128 stands for zero in the data rows.
Here is a table of points, one per row:
[145  76 135 175  89 204  68  98 129 135 163 202 103 159 138 165 101 128
 123 144  67  95  93 106 134 133 166 123  64 105  58 144 170 139 164 155
  65  88 141 150 117 157 159 145 131 155 187 132 124 167]
[134  85 102 100 136  84 163 152 162 146  85 134 152 133  85 143 163  61
 144  92 130 178 164 130 123 127 157 108  72 151 180 130  87  96 121 111
 163 182 138 144 113 148 170  79  83 136 117 129 141  89]
[134 103 118  86 136  79 170 122 171 140 101 127 154 136  96 154 186  74
 141  65 120 185 151 128 104 112 158 110  81 161 195 141  89  88 125 101
 171 190 161 126 115 158 162  98  74 136 133 130 155 125]
[108 101 108  53 154  62 152 149 136 129 100 111 201 140  91 148 124 101
 128 112 172 182 191 101 105 120 164 139 100 114 202 107 105 123 138  92
 158 189 154 117 141 162  70 147  61 120  95 159  97  79]
[ 88 155  90  95 173  72 149 141 125 102 138  93 188  73 114  92 122 128
 112 105 184 150 174 150 109 120 136 151 168 146 182 116  92 123 121 100
 160 157 125  83 155 128  89 121  98  93  77 143  91 102]
[102 147 138 140 130 161 153 104 149  71 135 131  77 178 145 117 149 125
 153 158 120 130  53 139  85 120  60  81 182 122  90  89 175 122 119 122
 108 111 131 143 129  72 191 124 178 151 160  91 190 170]
[113 147 129 114 174 151 145 143 105 100 127 136 122 189 154  87 100 148
 137 138 165 138  77  95  74 124  61  86 213 117 135  81 196 204 118 119
 117  98 129 114 146  82 107 154 159 113 130 114 115 131]
[124 113  52 101 134 165 192 131 170  66 151 134 143 123  87  65 178  88
 154 184 134 202  62 141  54 119  84  51 215 136 131  87 140  91 116 105
  77  96 135 136 121 117 213 123 185 145 202 100 199 184]
[144 145 183 160 104 124 128 118  95 175 144  73  79  78 139 115  96 149
 137 147 106  40 142 138 189 124 124 186  98 140  79 177 112 128 105 150
 162 112  96  95 140 116 112 133 182 139 100 143 104 153]
[112 120 173 140  95  79 142 119 139 134  74 118 143 215 133 186  97 153
 135  59 204 135 195  83 144 170 145 105  96 110  93  77 152 190 137 156
 163 144 112 136  68 157  62 156  85  94  71  77  90  86]
[152 172 182 164 145  83 151 129 143 164 100 123 103 107 157 145 140 144
 143  75 116  93 150 152 163 133  98 141 134 146 105 155 115 109  73 144
 173 160 121 127  92 101 134  85 114 118  71 142 146 108]
[127 174 125 161 169 176 130 128 145  79 125 181 134 147 166 139 107 164
 104 128 168  97 107 127 112 163 124 137 174  83 111 113 168 158 152 155
  70 105 126 170  94 110 107 127 116  72 113 121  74 143]
[135 157 182 156 107 126 112 113  89 185 144  90  74  86 133 112 127 172
 109 138  88  39 134 143 195 137 104 180  90 136  86 179 117 135 103 136
 165 111  99 105 142 138 104 129 179 155  94 113 115 116]
[130 119  98  61 131  68 130 169 142 130  75 119 181 129 105 134 130  92
 125 102 183 180 183  89 102 120 163 150 105 120 202 103 107 132 151  98
 188 195 144 119 150 158  86 145  65  94 119 164 105  80]
[ 92 127 123 101 143 148 147 121 111  86 115 124 116 185 147 101 113 151
 124 153 168 146  94 111  88 116  75 106 226 118 111  71 194 190 116 117
  97 109 138 138 156  79  92 157 175 105 124 109 143 133]
[176 103 119 184  67 196  62  94 102 147 180 188 108 166 135 167 106 128
 123 162  84  95  77 110 146 124 159 123  69 121  68 138 164 154 178 147
  72  83 144 172 111 173 148 125 139 152 175 108 139 170]
[133 146 170 129 105 135 110 127 110 157 165  79  73  86 163 121 113 170
 113 135  98  50 160 152 207 144  91 181  85 143  75 175 116 131 115 145
 148  95 117 120 157 128 108 132 162 140 103 141 124 120]
[129 173 131 173 161 168 107 119 140  91 157 190 146 151 178 136 102 173
 101 140 149 110 105 140 109 162 128 146 193  96 142 100 173 145 124 150
  79 113 110 171  85 121  91 135 117  63 114 107  79 151]
[132  68 119 107 115 124 108 163 113 159 145  85 128  82  76 128 107  86
 111 119  79 168 133 132 152 112 187 134  48 140 141 139  79  97 156 133
 148 149 121 122 175 179 128 150 135 174 175 126 132 105]
[124  89 113  70 125  79 135 152 129 128  73 116 195 126  91 126 130  92
 119  98 175 169 188  99 118 111 164 124 107 137 230 129 118 132 150  85
 168 189 156 125 134 160  68 148  76 109 101 166 109  74]
[105 161 131 121 171 131 150  91 126 149 122 108 101 134 141 109 149 127
 138 131 121 136  78 139  81  45  79 137 192 133 148 147 174 104 100 117
 150 124 187 172 165  72 184 119 170 155 151 168 187 127]
[130  89  42 120 155 179 124 161 148  79 153 198 207 165 116 131 127 101
 121 132 166 202 132 109  74 113 198  83 146  93 173  94 130 132 192 112
  75 120 162 158  94 140 113 157  59 101 171 120 113 157]
[119 133 112 119 116 127 126 134 127 135 176  97 118  23  92  70 131 129
 128 182  81 114 139 156 203 104 138 158 113 164 124 149  93  93 145 116
 135 120  83 100 167 138 141 137 153 143 133 117 125 141]
[111 122 103 114 118 163 133 140 111 133 164  75 121  38 109  93 125 127
 140 167  69 113 153 141 169 125 151 145 124 139 139 166  71  77 139 123
 136 118  84  95 157 155 126 112 179 154 129 120 122 150]
[108  62 118 128  67 136 129 156 127 131 150 122 144 135  85 148 137 113
 151 160 111 149 141 112 174 166 166 102  64 138  92 112  99 143 183 138
  96 127  64 107  87 204 161 141 121 160 174  68 133 174]
[158 117 120 144 140 151  95 110 132 110  99 217 157 209 153 187 109 126
 112 112 149 142 130  81  98 152 161 115 144  85 116 119 148 162 155 144
  95 119 162 157 111 139  88 144  87 100 132 131  92 115]
[108 141 145 136 119 162 156 120 142  89 112 123  97 169 145 103 168 145
 123 151 115 137  44 132  88 124  64  68 172 129 107  85 189 134 111 159
 104 111 126 141 122  80 191 102 173 131 153 123 188 167]
[121 102 113  88 137  44 145 164 117 125  87 117 185 128  90 142 137 100
 132  99 180 184 193 102 105  95 172 118 114 106 201 135 111 134 129  81
 154 180 146 116 155 152  56 137  35 128 114 160 103  82]
[138 186 123 180 157 170 112 124 133  76 143 171 145 148 189 141 127 162
 117 117 177 126 114 120 111 174 135 139 187 118 114 106 178 144 140 138
  55  96 116 144  87 128 110 139 111  90 120 131  68 155]
[132 164 191 126 107 122  98 122  90 174 138  92  76  88 165 117  96 160
 115 144 102  46 129 161 202 151 114 177  92 140  84 168 116 122 111 154
 163  97 105  92 155 132 113 141 162 160 105 136 120 127]
[110 106 137 134  96 195 110  93  71 120 179 104  82 142 151  78 106 155
 145 201  71  97  40 110 128 131  94 117 168 134  44 124 165 143 129 128
  74  60 114 117 168  98 143 150 224 156 189  95 191 167]
[136 159 176 160 108 111  95 116 102 173 148  89  79  75 148 117 110 171
 130 141  90  50 155 123 183 146 100 173  81 149  94 152  97 135 113 152
 157 109 124  99 155 122 109 136 186 149  96 123 118 128]
[120 175 175 155 129  74 155 112 161 172  86 110 111 100 141 146 148 145
 118  78 124  87 139 170 160 139  89 127 111 149 128 142  94 116  79 135
 161 134 121  99  84 104 153  91 129 118  83 144 124  93]
[175 172 114 183 165 162 106 100 146 137 129 168 109  94 164 140 165 129
 125 107  85  86 102 191 101 116 137 158 167 121 161 160 152  70 115 146
 112 122 185 161 116  86 185 110 123 121 119 180 136 111]
[143  94 122  93 117  69 149 140 163 160  96 128 152 121  67 157 159  67
 138  95 129 190 160 145  86 123 150 104  83 134 170 141  83  90 137 111
 172 180 150 147 102 133 168  76  75 147 135 144 151 105]
There is one direction along which these points spread out most. Take the direction at right angles to it along which they spread out most. Go by this last direction. How many in every 100 of the points above lie lower along it than each point below? Answers are rounded to whole numbers. More than half of the points above lie lower than the first one.
[175 172 114 183 165 162 106 100 146 137 129 168 109  94 164 140 165 129
 125 107  85  86 102 191 101 116 137 158 167 121 161 160 152  70 115 146
 112 122 185 161 116  86 185 110 123 121 119 180 136 111] : 57
[108  62 118 128  67 136 129 156 127 131 150 122 144 135  85 148 137 113
 151 160 111 149 141 112 174 166 166 102  64 138  92 112  99 143 183 138
  96 127  64 107  87 204 161 141 121 160 174  68 133 174] : 31
[121 102 113  88 137  44 145 164 117 125  87 117 185 128  90 142 137 100
 132  99 180 184 193 102 105  95 172 118 114 106 201 135 111 134 129  81
 154 180 146 116 155 152  56 137  35 128 114 160 103  82] : 46
[144 145 183 160 104 124 128 118  95 175 144  73  79  78 139 115  96 149
 137 147 106  40 142 138 189 124 124 186  98 140  79 177 112 128 105 150
 162 112  96  95 140 116 112 133 182 139 100 143 104 153] : 3
[133 146 170 129 105 135 110 127 110 157 165  79  73  86 163 121 113 170
 113 135  98  50 160 152 207 144  91 181  85 143  75 175 116 131 115 145
 148  95 117 120 157 128 108 132 162 140 103 141 124 120] : 11
[111 122 103 114 118 163 133 140 111 133 164  75 121  38 109  93 125 127
 140 167  69 113 153 141 169 125 151 145 124 139 139 166  71  77 139 123
 136 118  84  95 157 155 126 112 179 154 129 120 122 150] : 17
[102 147 138 140 130 161 153 104 149  71 135 131  77 178 145 117 149 125
 153 158 120 130  53 139  85 120  60  81 182 122  90  89 175 122 119 122
 108 111 131 143 129  72 191 124 178 151 160  91 190 170] : 86
[132  68 119 107 115 124 108 163 113 159 145  85 128  82  76 128 107  86
 111 119  79 168 133 132 152 112 187 134  48 140 141 139  79  97 156 133
 148 149 121 122 175 179 128 150 135 174 175 126 132 105] : 26
[152 172 182 164 145  83 151 129 143 164 100 123 103 107 157 145 140 144
 143  75 116  93 150 152 163 133  98 141 134 146 105 155 115 109  73 144
 173 160 121 127  92 101 134  85 114 118  71 142 146 108] : 23
